(in the rows, 128 means zero)
R: several groups of rows, each row roughly a mix of its group's hidden directions:
R (96 x 10):
142; 121; 132; 131; 88; 52; 123; 97; 137; 137
160; 135; 92; 171; 165; 102; 142; 165; 160; 127
120; 104; 118; 198; 124; 134; 142; 181; 137; 139
98; 87; 155; 160; 164; 150; 157; 140; 87; 124
126; 130; 119; 67; 136; 90; 106; 180; 146; 135
115; 99; 134; 143; 162; 177; 119; 73; 114; 155
94; 137; 162; 97; 92; 168; 115; 86; 102; 120
111; 135; 162; 107; 111; 124; 88; 154; 80; 172
128; 131; 109; 128; 95; 111; 76; 181; 162; 109
153; 117; 77; 131; 142; 102; 168; 158; 163; 98
146; 129; 103; 137; 87; 108; 86; 163; 165; 91
151; 113; 88; 136; 130; 142; 159; 127; 59; 106
119; 112; 97; 133; 113; 172; 91; 98; 183; 132
120; 182; 105; 163; 97; 178; 111; 119; 117; 119
124; 111; 103; 150; 179; 158; 108; 148; 100; 176
122; 83; 96; 102; 141; 85; 134; 152; 171; 105
179; 124; 112; 117; 109; 104; 108; 175; 168; 154
139; 91; 118; 120; 69; 158; 97; 168; 138; 119
147; 105; 135; 129; 75; 144; 97; 118; 187; 111
109; 143; 97; 129; 156; 169; 147; 171; 176; 110
148; 149; 125; 131; 120; 76; 117; 198; 128; 141
81; 158; 179; 146; 139; 155; 161; 101; 134; 139
138; 156; 107; 134; 99; 157; 170; 187; 140; 111
119; 151; 118; 143; 99; 103; 174; 108; 190; 123
133; 126; 101; 108; 150; 131; 141; 177; 196; 125
102; 168; 109; 134; 176; 100; 83; 136; 160; 122
186; 112; 92; 107; 77; 107; 123; 146; 116; 133
118; 165; 91; 142; 121; 168; 147; 170; 169; 109
171; 158; 81; 179; 117; 132; 108; 107; 140; 115
130; 118; 137; 130; 186; 185; 120; 159; 140; 98
134; 116; 146; 126; 153; 150; 183; 80; 86; 143
114; 71; 157; 124; 181; 130; 158; 149; 108; 129
97; 114; 130; 120; 156; 183; 137; 89; 128; 176
145; 106; 176; 126; 111; 86; 133; 71; 150; 131
128; 139; 115; 67; 166; 128; 102; 104; 174; 124
137; 122; 120; 160; 147; 186; 125; 190; 124; 140
131; 146; 127; 68; 160; 179; 149; 149; 127; 109
156; 160; 104; 130; 78; 93; 92; 110; 159; 141
131; 106; 130; 151; 98; 112; 116; 84; 63; 147
127; 106; 117; 128; 92; 162; 85; 119; 190; 129
129; 80; 120; 107; 148; 139; 161; 161; 175; 94
92; 127; 86; 123; 131; 154; 76; 167; 145; 152
157; 99; 172; 123; 72; 135; 126; 115; 167; 114
143; 144; 138; 51; 135; 112; 116; 86; 124; 120
125; 184; 99; 127; 88; 120; 103; 87; 155; 116
141; 190; 122; 177; 145; 165; 114; 111; 143; 122
165; 106; 120; 134; 66; 126; 106; 144; 154; 87
146; 135; 101; 174; 102; 143; 131; 190; 154; 140
131; 189; 167; 168; 112; 121; 92; 145; 131; 136
100; 75; 129; 153; 171; 128; 106; 103; 89; 114
86; 115; 130; 170; 139; 97; 119; 70; 104; 132
85; 130; 165; 109; 160; 151; 130; 121; 138; 188
123; 111; 108; 114; 94; 59; 108; 110; 100; 151
85; 124; 136; 100; 165; 147; 183; 123; 124; 91
131; 164; 103; 150; 154; 95; 118; 86; 172; 100
111; 176; 141; 138; 116; 144; 88; 177; 95; 148
141; 155; 83; 147; 126; 83; 99; 149; 145; 84
122; 128; 123; 125; 92; 118; 74; 171; 178; 120
117; 152; 175; 94; 68; 101; 113; 131; 116; 117
172; 116; 83; 134; 81; 106; 154; 127; 162; 116
151; 147; 135; 121; 92; 71; 148; 149; 163; 93
134; 79; 124; 167; 100; 137; 170; 84; 115; 116
100; 139; 98; 162; 114; 85; 123; 105; 185; 120
130; 130; 126; 195; 89; 143; 147; 164; 99; 132
147; 89; 113; 121; 135; 112; 173; 83; 165; 97
100; 106; 96; 109; 153; 179; 118; 144; 84; 153
126; 116; 102; 129; 134; 159; 167; 81; 160; 80
104; 123; 157; 161; 151; 157; 113; 90; 71; 136
125; 194; 126; 151; 166; 153; 106; 136; 164; 120
115; 136; 181; 118; 113; 107; 101; 138; 191; 143
130; 129; 144; 135; 143; 146; 139; 52; 174; 135
102; 133; 116; 134; 128; 67; 84; 99; 95; 149
130; 121; 125; 168; 160; 167; 138; 65; 151; 118
125; 121; 133; 167; 160; 156; 89; 101; 71; 126
146; 127; 100; 131; 143; 90; 123; 201; 120; 152
144; 159; 95; 135; 164; 120; 59; 147; 123; 123
155; 127; 90; 142; 82; 80; 107; 101; 102; 142
130; 152; 159; 184; 149; 154; 102; 84; 138; 146
77; 171; 182; 118; 127; 130; 146; 113; 128; 157
127; 126; 187; 115; 96; 109; 107; 144; 182; 136
166; 71; 93; 154; 100; 131; 150; 109; 122; 105
134; 90; 98; 94; 140; 98; 133; 182; 104; 155
157; 116; 100; 141; 84; 131; 97; 118; 175; 86
169; 129; 88; 151; 122; 115; 150; 97; 107; 74
134; 125; 159; 108; 113; 101; 111; 69; 76; 133
149; 125; 134; 57; 157; 112; 95; 102; 147; 136
102; 167; 162; 147; 115; 179; 99; 93; 114; 127
107; 153; 156; 117; 183; 159; 86; 151; 105; 133
120; 120; 135; 120; 131; 144; 184; 145; 194; 104
159; 133; 153; 59; 111; 107; 141; 109; 94; 122
153; 130; 158; 74; 136; 136; 104; 93; 78; 136
149; 139; 106; 96; 156; 166; 117; 179; 171; 132
129; 142; 166; 94; 78; 78; 114; 155; 116; 131
119; 105; 121; 148; 175; 164; 102; 124; 96; 179
125; 84; 127; 110; 180; 95; 116; 136; 177; 142
90; 172; 137; 126; 178; 88; 118; 150; 134; 153
the one row of each list that fits no group (the others fit one group, some only roughly):
  * Q_592: 115; 196; 132; 163; 118; 159; 118; 132; 146; 92
  * Q_55: 143; 102; 192; 110; 110; 143; 166; 118; 103; 156
  * Q_999: 105; 149; 120; 119; 147; 95; 116; 198; 96; 142
  * Q_562: 104; 97; 136; 143; 159; 158; 180; 175; 113; 122
  * Q_542: 127; 176; 146; 106; 145; 164; 143; 167; 177; 124
  * Q_403: 91; 172; 104; 153; 128; 187; 127; 111; 133; 106
  * Q_395: 140; 178; 126; 96; 89; 162; 133; 98; 93; 109
  * Q_971: 149; 98; 111; 155; 145; 133; 115; 190; 168; 151
  * Q_96: 107; 104; 126; 75; 118; 132; 114; 148; 72; 163
  * Q_51: 123; 99; 151; 159; 94; 81; 169; 127; 90; 126
  * Q_857: 150; 113; 96; 174; 85; 156; 112; 139; 152; 91
 | Q_857
  * Q_456: 143; 111; 138; 147; 135; 131; 156; 61; 167; 96
  * Q_458: 146; 130; 107; 132; 144; 69; 119; 185; 147; 104
  * Q_273: 161; 109; 151; 83; 102; 74; 158; 132; 109; 129
  * Q_378: 130; 100; 129; 143; 75; 106; 156; 86; 87; 145
  * Q_75: 147; 120; 109; 100; 130; 75; 102; 135; 187; 145
  * Q_771: 125; 130; 108; 180; 122; 107; 101; 73; 90; 133
  * Q_522: 160; 107; 117; 130; 173; 174; 119; 165; 139; 90
  * Q_514: 98; 167; 148; 127; 170; 101; 113; 106; 178; 146
  * Q_818: 151; 88; 76; 151; 124; 95; 98; 110; 97; 115
  * Q_25: 153; 100; 119; 165; 85; 139; 142; 87; 82; 134
 | Q_458
  * Q_105: 96; 97; 135; 106; 110; 93; 182; 122; 170; 121
  * Q_195: 155; 172; 98; 163; 123; 99; 92; 118; 127; 87
  * Q_104: 166; 135; 118; 175; 75; 121; 111; 161; 119; 155
  * Q_773: 106; 154; 104; 136; 125; 110; 86; 70; 168; 128
  * Q_987: 116; 88; 93; 166; 140; 95; 134; 99; 158; 91
  * Q_185: 99; 177; 153; 116; 92; 160; 96; 147; 95; 126
  * Q_536: 94; 168; 94; 151; 127; 142; 101; 92; 172; 115
  * Q_183: 105; 172; 98; 145; 188; 94; 132; 140; 111; 128
  * Q_607: 111; 141; 118; 133; 131; 125; 82; 113; 205; 135
  * Q_233: 158; 118; 145; 127; 103; 102; 158; 167; 71; 104
  * Q_381: 133; 159; 140; 103; 112; 146; 92; 72; 82; 129
  * Q_995: 126; 96; 147; 122; 125; 117; 196; 173; 108; 111
 | Q_195
  * Q_678: 68; 116; 186; 133; 140; 139; 151; 109; 107; 140
  * Q_675: 128; 107; 173; 110; 91; 122; 123; 192; 112; 143
  * Q_349: 110; 148; 105; 158; 149; 197; 133; 97; 135; 106
  * Q_853: 148; 95; 85; 158; 173; 141; 94; 122; 125; 94
  * Q_335: 90; 176; 139; 173; 169; 131; 113; 99; 138; 120
  * Q_799: 145; 94; 129; 101; 71; 99; 140; 122; 85; 152
  * Q_488: 92; 153; 137; 153; 109; 155; 158; 98; 78; 99
  * Q_391: 169; 91; 159; 86; 141; 121; 135; 155; 90; 152
  * Q_948: 118; 170; 111; 109; 93; 127; 128; 191; 123; 95
  * Q_218: 84; 171; 155; 106; 153; 124; 133; 152; 179; 133
  * Q_951: 164; 170; 124; 159; 130; 196; 123; 133; 130; 118
  * Q_121: 153; 141; 81; 144; 74; 90; 150; 115; 107; 115
 | Q_121
  * Q_310: 156; 63; 106; 91; 111; 113; 143; 159; 135; 112
  * Q_205: 174; 93; 107; 82; 112; 130; 120; 172; 102; 126
  * Q_385: 74; 87; 143; 107; 176; 108; 144; 141; 150; 119
  * Q_43: 82; 100; 132; 129; 149; 94; 184; 103; 139; 106
  * Q_939: 158; 117; 119; 122; 162; 148; 79; 165; 169; 154
  * Q_251: 93; 161; 101; 189; 115; 166; 136; 131; 140; 113
  * Q_95: 72; 172; 142; 125; 159; 96; 97; 116; 127; 149
  * Q_211: 115; 112; 130; 178; 151; 181; 139; 167; 99; 128
  * Q_246: 135; 168; 91; 105; 140; 167; 111; 150; 181; 123
  * Q_54: 89; 118; 148; 80; 117; 97; 167; 152; 164; 129
  * Q_757: 139; 92; 119; 91; 142; 72; 102; 91; 119; 151
  * Q_844: 182; 102; 127; 132; 78; 130; 140; 127; 115; 79
  * Q_481: 90; 122; 123; 127; 170; 162; 172; 164; 155; 107
  * Q_382: 129; 165; 95; 115; 109; 66; 118; 131; 170; 135
 | Q_757
  * Q_703: 122; 155; 182; 156; 130; 130; 81; 121; 112; 172
  * Q_223: 94; 155; 95; 126; 150; 109; 88; 186; 128; 134
  * Q_294: 148; 105; 76; 137; 86; 152; 94; 151; 133; 97
  * Q_874: 124; 168; 134; 100; 132; 183; 111; 93; 88; 116
  * Q_423: 157; 136; 140; 72; 98; 74; 125; 100; 125; 131
  * Q_15: 135; 112; 81; 131; 164; 122; 130; 187; 106; 159
  * Q_369: 170; 98; 138; 125; 80; 124; 150; 153; 88; 96
  * Q_612: 143; 103; 65; 131; 165; 121; 153; 169; 142; 122
  * Q_933: 116; 167; 108; 105; 89; 120; 151; 168; 143; 80
  * Q_32: 101; 167; 121; 169; 78; 118; 150; 93; 118; 107
  * Q_275: 145; 109; 128; 112; 71; 87; 135; 177; 105; 129
  * Q_548: 129; 129; 120; 175; 186; 166; 106; 127; 116; 162
  * Q_965: 160; 125; 100; 150; 134; 151; 112; 192; 162; 149
 | Q_275
  * Q_228: 117; 57; 140; 144; 129; 151; 171; 110; 120; 107
  * Q_919: 155; 119; 100; 145; 138; 144; 167; 66; 104; 103
  * Q_661: 79; 178; 127; 131; 177; 146; 116; 141; 135; 157
  * Q_961: 157; 137; 109; 145; 124; 117; 129; 68; 172; 87
  * Q_288: 160; 89; 151; 127; 84; 164; 142; 83; 145; 125
  * Q_603: 79; 128; 115; 165; 159; 151; 166; 145; 156; 100
  * Q_631: 172; 96; 102; 136; 83; 141; 140; 137; 96; 87
  * Q_388: 81; 147; 144; 109; 167; 134; 112; 150; 135; 186
  * Q_746: 161; 122; 139; 129; 121; 52; 129; 165; 145; 139
  * Q_474: 111; 137; 160; 112; 122; 106; 108; 203; 116; 150
  * Q_777: 91; 159; 154; 117; 150; 98; 96; 160; 167; 156
 | Q_661
  * Q_993: 124; 183; 142; 136; 148; 139; 72; 123; 89; 146
  * Q_240: 147; 102; 112; 138; 162; 141; 110; 186; 171; 151
  * Q_417: 129; 119; 173; 108; 113; 111; 144; 188; 86; 145
  * Q_197: 96; 161; 187; 105; 137; 165; 142; 137; 107; 151
  * Q_255: 158; 116; 140; 126; 74; 101; 113; 177; 134; 92
  * Q_868: 131; 139; 82; 148; 137; 137; 102; 79; 177; 106
  * Q_599: 116; 129; 164; 153; 153; 159; 94; 93; 102; 174
  * Q_658: 139; 109; 130; 70; 132; 139; 142; 190; 154; 117
  * Q_271: 87; 94; 147; 92; 179; 116; 102; 153; 110; 126
  * Q_92: 97; 158; 164; 116; 104; 123; 121; 61; 122; 107
  * Q_490: 127; 88; 128; 100; 159; 78; 148; 141; 178; 129
  * Q_823: 110; 158; 80; 148; 188; 129; 129; 93; 135; 132
 | Q_92
  * Q_972: 136; 150; 83; 146; 131; 132; 143; 104; 181; 80
  * Q_222: 164; 99; 137; 138; 92; 78; 146; 171; 146; 144
  * Q_834: 166; 141; 113; 146; 129; 95; 154; 79; 120; 79
  * Q_956: 138; 92; 167; 107; 81; 144; 133; 175; 101; 140
  * Q_957: 106; 141; 132; 191; 96; 132; 114; 90; 89; 128
  * Q_410: 109; 159; 107; 106; 151; 132; 97; 71; 168; 114
  * Q_236: 169; 85; 122; 155; 117; 179; 147; 117; 97; 109
  * Q_719: 113; 124; 205; 104; 134; 119; 143; 135; 139; 167
  * Q_930: 132; 87; 156; 129; 159; 120; 114; 104; 98; 189
  * Q_167: 98; 109; 150; 83; 106; 144; 105; 120; 77; 162
 | Q_972
  * Q_673: 143; 128; 176; 127; 150; 123; 168; 64; 137; 136
  * Q_463: 106; 148; 90; 155; 136; 122; 110; 130; 201; 127
  * Q_491: 162; 92; 111; 129; 76; 146; 136; 151; 85; 101
  * Q_945: 112; 192; 159; 130; 147; 149; 93; 128; 99; 154
  * Q_477: 80; 154; 129; 116; 169; 116; 112; 170; 116; 169
  * Q_753: 98; 159; 126; 92; 133; 80; 133; 151; 181; 134
  * Q_173: 143; 68; 116; 86; 126; 85; 161; 117; 136; 128
  * Q_87: 99; 169; 99; 165; 129; 95; 105; 113; 169; 105
  * Q_593: 132; 204; 136; 120; 142; 156; 117; 157; 159; 133
  * Q_356: 113; 154; 123; 80; 124; 75; 116; 160; 166; 143
  * Q_861: 124; 127; 129; 79; 138; 144; 188; 171; 131; 104
 | Q_87
  * Q_48: 153; 111; 95; 144; 118; 160; 135; 65; 153; 100
  * Q_674: 116; 200; 135; 106; 120; 99; 117; 140; 161; 153
  * Q_241: 152; 64; 99; 146; 148; 103; 159; 144; 141; 103
  * Q_800: 138; 105; 142; 63; 97; 122; 152; 172; 131; 145
  * Q_942: 152; 136; 149; 147; 66; 142; 166; 98; 105; 150
  * Q_890: 136; 78; 152; 119; 84; 183; 140; 110; 124; 143
  * Q_102: 134; 166; 100; 169; 103; 183; 116; 161; 132; 129
  * Q_629: 173; 117; 118; 155; 92; 149; 129; 109; 68; 140
  * Q_221: 109; 146; 151; 131; 172; 131; 145; 67; 159; 154
  * Q_256: 124; 104; 170; 108; 85; 159; 108; 129; 176; 151
  * Q_524: 150; 135; 125; 184; 104; 162; 90; 156; 102; 152
  * Q_540: 128; 96; 199; 107; 105; 144; 153; 133; 118; 155
  * Q_143: 80; 151; 118; 126; 179; 136; 107; 117; 159; 170
 | Q_241
  * Q_650: 75; 155; 122; 117; 167; 130; 104; 157; 134; 175
  * Q_377: 147; 168; 156; 131; 101; 178; 175; 133; 153; 129
  * Q_198: 132; 144; 85; 146; 169; 139; 151; 68; 115; 111
  * Q_127: 132; 176; 124; 137; 149; 59; 127; 149; 132; 101
  * Q_510: 107; 164; 102; 158; 143; 197; 125; 123; 129; 107
  * Q_312: 160; 101; 131; 142; 130; 143; 147; 205; 123; 146
  * Q_140: 126; 86; 103; 97; 172; 111; 111; 163; 152; 95
  * Q_922: 104; 111; 125; 119; 189; 135; 131; 158; 173; 93
  * Q_450: 163; 106; 110; 114; 92; 152; 137; 136; 178; 83
  * Q_996: 81; 159; 91; 127; 170; 129; 95; 152; 137; 157
  * Q_376: 163; 66; 119; 94; 124; 152; 143; 163; 117; 109
  * Q_439: 165; 104; 155; 94; 115; 116; 169; 168; 91; 130
  * Q_70: 122; 141; 106; 182; 108; 108; 80; 98; 151; 155
  * Q_657: 176; 122; 133; 139; 97; 114; 135; 84; 165; 85
 | Q_450
